[[135 111 135 146 112]
 [105 120 134 132 149]
 [130 123 133 134 134]
 [108 121 133 131 148]]
:
[[105 120 134]
 [130 123 133]]

[[127 141 121]
 [134 133 132]
 [125 132 133]
 [127 103 125]]
:
[[134 133 132]
 [125 132 133]]

[[130 152 105]
 [112 128 105]
 [132 120 133]
 [114 115 116]
 [153 142 112]]
:
[[112 128 105]
 [132 120 133]]

[[122 120 125 132 126]
 [114 154 119 113 128]
 [112 137 120 107 127]
 [144 116 132 131 128]
 [145 122 132 145 127]]
:
[[114 154 119]
 [112 137 120]]

[[137 128 133 124 129]
 [124 146 118 130 124]
 [128 127 130 128 127]
 [155 120 144 112 141]
 [123 133 126 121 135]]
:
[[124 146 118]
 [128 127 130]]

[[154 128 115]
 [151 135 102]
 [147 122 104]]
:
[[151 135 102]
 [147 122 104]]

[[120 122 123 152 143]
 [122 128 119 119 127]
 [105 121 113 135 124]]
:
[[122 128 119]
 [105 121 113]]

[[100 121 113 136]
 [118 128 115 118]
 [149 152 120 141]]
:
[[118 128 115]
 [149 152 120]]
---
[[118 142 125 113 126 121 107]
 [126 137 116 127 135 119 150]
 [118 115 141 127 129 151 134]
 [121 112 143 133 117 145 131]
 [139 134 119 117 129 115 146]
 [122 112 143 134 117 144 130]
 [124 137 126 140 140 118 146]
 [119 133 124 112 132 113 108]
 [122 112 141 137 114 140 131]
 [125 126 124 113 136 108 110]
 [149 126 126 113 134 109 131]
 [129 137 116 123 133 118 150]]
:
[[107 118 142 125 113 126 121]
 [150 126 137 116 127 135 119]
 [134 118 115 141 127 129 151]
 [131 121 112 143 133 117 145]
 [146 139 134 119 117 129 115]
 [130 122 112 143 134 117 144]
 [146 124 137 126 140 140 118]
 [108 119 133 124 112 132 113]
 [131 122 112 141 137 114 140]
 [110 125 126 124 113 136 108]
 [131 149 126 126 113 134 109]
 [150 129 137 116 123 133 118]]

[[117 113 127 124 125 134]
 [117 101 117 120 129 135]
 [117 103 124 124 125 135]
 [117 103 125 125 124 135]
 [117 102 121 122 127 135]]
:
[[134 117 113 127 124 125]
 [135 117 101 117 120 129]
 [135 117 103 124 124 125]
 [135 117 103 125 125 124]
 [135 117 102 121 122 127]]

[[140 147 156]
 [135 129 136]
 [142 139 149]
 [127 140 115]
 [134 126 118]
 [138 137 133]]
:
[[156 140 147]
 [136 135 129]
 [149 142 139]
 [115 127 140]
 [118 134 126]
 [133 138 137]]

[[130 131 122 151]
 [138 108 109 128]
 [126 128 110 143]
 [123 122 133 142]
 [135  98 103 133]
 [142 111 103 124]]
:
[[151 130 131 122]
 [128 138 108 109]
 [143 126 128 110]
 [142 123 122 133]
 [133 135  98 103]
 [124 142 111 103]]

[[126 118 138 146 136 125 133 122 110  98 137 128]
 [136 121 116 123 132 129 132 122 141 146 127 139]
 [131 126 130 129 125 125 128 130 127 131 129 130]
 [126 154 127 132 138 136 116 141 113 123 108 129]]
:
[[128 126 118 138 146 136 125 133 122 110  98 137]
 [139 136 121 116 123 132 129 132 122 141 146 127]
 [130 131 126 130 129 125 125 128 130 127 131 129]
 [129 126 154 127 132 138 136 116 141 113 123 108]]

[[132 128 132 133 133 125 132 126]
 [147 128 131 134 128 117 134 115]
 [127 126 127 127 130 129 127 126]
 [132 141 125 111 135 138 129 130]
 [127 141 126 107 138 140 128 126]
 [122 133 138 133 125 131 126 118]
 [122 118 114 126 125 129 125 150]
 [126 145 125 103 138 139 131 129]
 [127 127 130 128 131 127 130 130]
 [136 130 130 132 129 122 133 120]]
:
[[126 132 128 132 133 133 125 132]
 [115 147 128 131 134 128 117 134]
 [126 127 126 127 127 130 129 127]
 [130 132 141 125 111 135 138 129]
 [126 127 141 126 107 138 140 128]
 [118 122 133 138 133 125 131 126]
 [150 122 118 114 126 125 129 125]
 [129 126 145 125 103 138 139 131]
 [130 127 127 130 128 131 127 130]
 [120 136 130 130 132 129 122 133]]

[[128 128 128 128 128 127 128 128 127 128 128 128 128 128 128 128]
 [127 130 127 125 126 126 128 125 127 126 127 125 122 122 105 123]
 [129 130 149 127 127 124 127 126 120 109 129 127 127 128 126 126]
 [127 125 127 129 130 120 117 128 128 127 127 149 130 129 127 112]
 [127 130 127 110 151 128 127 129 126 128 128 129 131 132 126 130]]
:
[[128 128 128 128 128 128 127 128 128 127 128 128 128 128 128 128]
 [123 127 130 127 125 126 126 128 125 127 126 127 125 122 122 105]
 [126 129 130 149 127 127 124 127 126 120 109 129 127 127 128 126]
 [112 127 125 127 129 130 120 117 128 128 127 127 149 130 129 127]
 [130 127 130 127 110 151 128 127 129 126 128 128 129 131 132 126]]

[[144 138]
 [144 113]
 [119 131]
 [108 104]
 [140 125]
 [113 129]
 [140 125]]
:
[[138 144]
 [113 144]
 [131 119]
 [104 108]
 [125 140]
 [129 113]
 [125 140]]
---
[[132 157]
 [129 149]
 [157 139]
 [147 139]
 [146 129]
 [150 130]
 [152 151]
 [156 138]
 [130 149]]
:
[[130 149]
 [156 138]
 [152 151]
 [150 130]
 [146 129]
 [147 139]
 [157 139]
 [129 149]
 [132 157]]

[[104 145 115]
 [107 111 111]
 [150 140 143]
 [124 129 118]
 [121 132 121]
 [125 125 134]
 [132 120 119]]
:
[[132 120 119]
 [125 125 134]
 [121 132 121]
 [124 129 118]
 [150 140 143]
 [107 111 111]
 [104 145 115]]

[[130 130 127 126 124 127 126]
 [134 124 114 127 117 115 127]
 [130 128 128 128 128 128 128]
 [125 127 127 128 128 128 128]
 [131 129 129 128 128 128 128]
 [135 135 125 121 112 125 121]
 [139 140 123 118 103 123 118]
 [121 121 131 134 142 131 134]
 [120 120 132 135 146 132 135]]
:
[[120 120 132 135 146 132 135]
 [121 121 131 134 142 131 134]
 [139 140 123 118 103 123 118]
 [135 135 125 121 112 125 121]
 [131 129 129 128 128 128 128]
 [125 127 127 128 128 128 128]
 [130 128 128 128 128 128 128]
 [134 124 114 127 117 115 127]
 [130 130 127 126 124 127 126]]

[[139 133 131 135 127 130 132 140 126 131 111 125]
 [111 124 128 123 135 115 133 133 132 137 138 147]
 [126 118 130 150 126 123 121 124 134 129 139 150]
 [136 123 132 140 132 122 137 123 126 121 146  99]
 [141 131 136 115 130 145 126 121 129 134 124 134]]
:
[[141 131 136 115 130 145 126 121 129 134 124 134]
 [136 123 132 140 132 122 137 123 126 121 146  99]
 [126 118 130 150 126 123 121 124 134 129 139 150]
 [111 124 128 123 135 115 133 133 132 137 138 147]
 [139 133 131 135 127 130 132 140 126 131 111 125]]

[[140 124 118 127 132]
 [102 141 134 128 131]
 [104 145 133 126 132]
 [137 124 120 128 141]
 [151 112 119 126 103]
 [130 121 133 132 134]
 [128 121 132 127 131]
 [140 127 110 128 120]
 [100 151 137 122 128]
 [132 129 134 127 117]
 [126 141 124 125 116]
 [108 139 143 122 104]]
:
[[108 139 143 122 104]
 [126 141 124 125 116]
 [132 129 134 127 117]
 [100 151 137 122 128]
 [140 127 110 128 120]
 [128 121 132 127 131]
 [130 121 133 132 134]
 [151 112 119 126 103]
 [137 124 120 128 141]
 [104 145 133 126 132]
 [102 141 134 128 131]
 [140 124 118 127 132]]

[[131 137 128 128 154 125 129]
 [127 153 133 141 148 130 131]
 [153 128 127 127 128 126 126]
 [128 127 125 125 126 130 128]
 [133 126 125 125 133 140 135]
 [131 126 131 126 134 130 131]
 [126 125 134 138 126 126 125]
 [125 127 153 143 126 129 126]
 [137 126 125 127 156 133 137]]
:
[[137 126 125 127 156 133 137]
 [125 127 153 143 126 129 126]
 [126 125 134 138 126 126 125]
 [131 126 131 126 134 130 131]
 [133 126 125 125 133 140 135]
 [128 127 125 125 126 130 128]
 [153 128 127 127 128 126 126]
 [127 153 133 141 148 130 131]
 [131 137 128 128 154 125 129]]

[[128 118 129 130 126 129]
 [138 127 140 121 142 136]
 [145 135 138 125 118 113]
 [108 124 114 131 132 143]
 [126 119 129 123 130 122]
 [129 117 134 125 134 124]
 [132 128 122 127 129 128]
 [121 128 126 125 122 118]
 [118 128 122 133 117 116]
 [152 125 114 132 131 136]
 [129 144 109 126 112 125]
 [132 129 128 105 113 136]]
:
[[132 129 128 105 113 136]
 [129 144 109 126 112 125]
 [152 125 114 132 131 136]
 [118 128 122 133 117 116]
 [121 128 126 125 122 118]
 [132 128 122 127 129 128]
 [129 117 134 125 134 124]
 [126 119 129 123 130 122]
 [108 124 114 131 132 143]
 [145 135 138 125 118 113]
 [138 127 140 121 142 136]
 [128 118 129 130 126 129]]

[[119 116]
 [131 101]
 [145 122]
 [135 137]
 [133 124]]
:
[[133 124]
 [135 137]
 [145 122]
 [131 101]
 [119 116]]
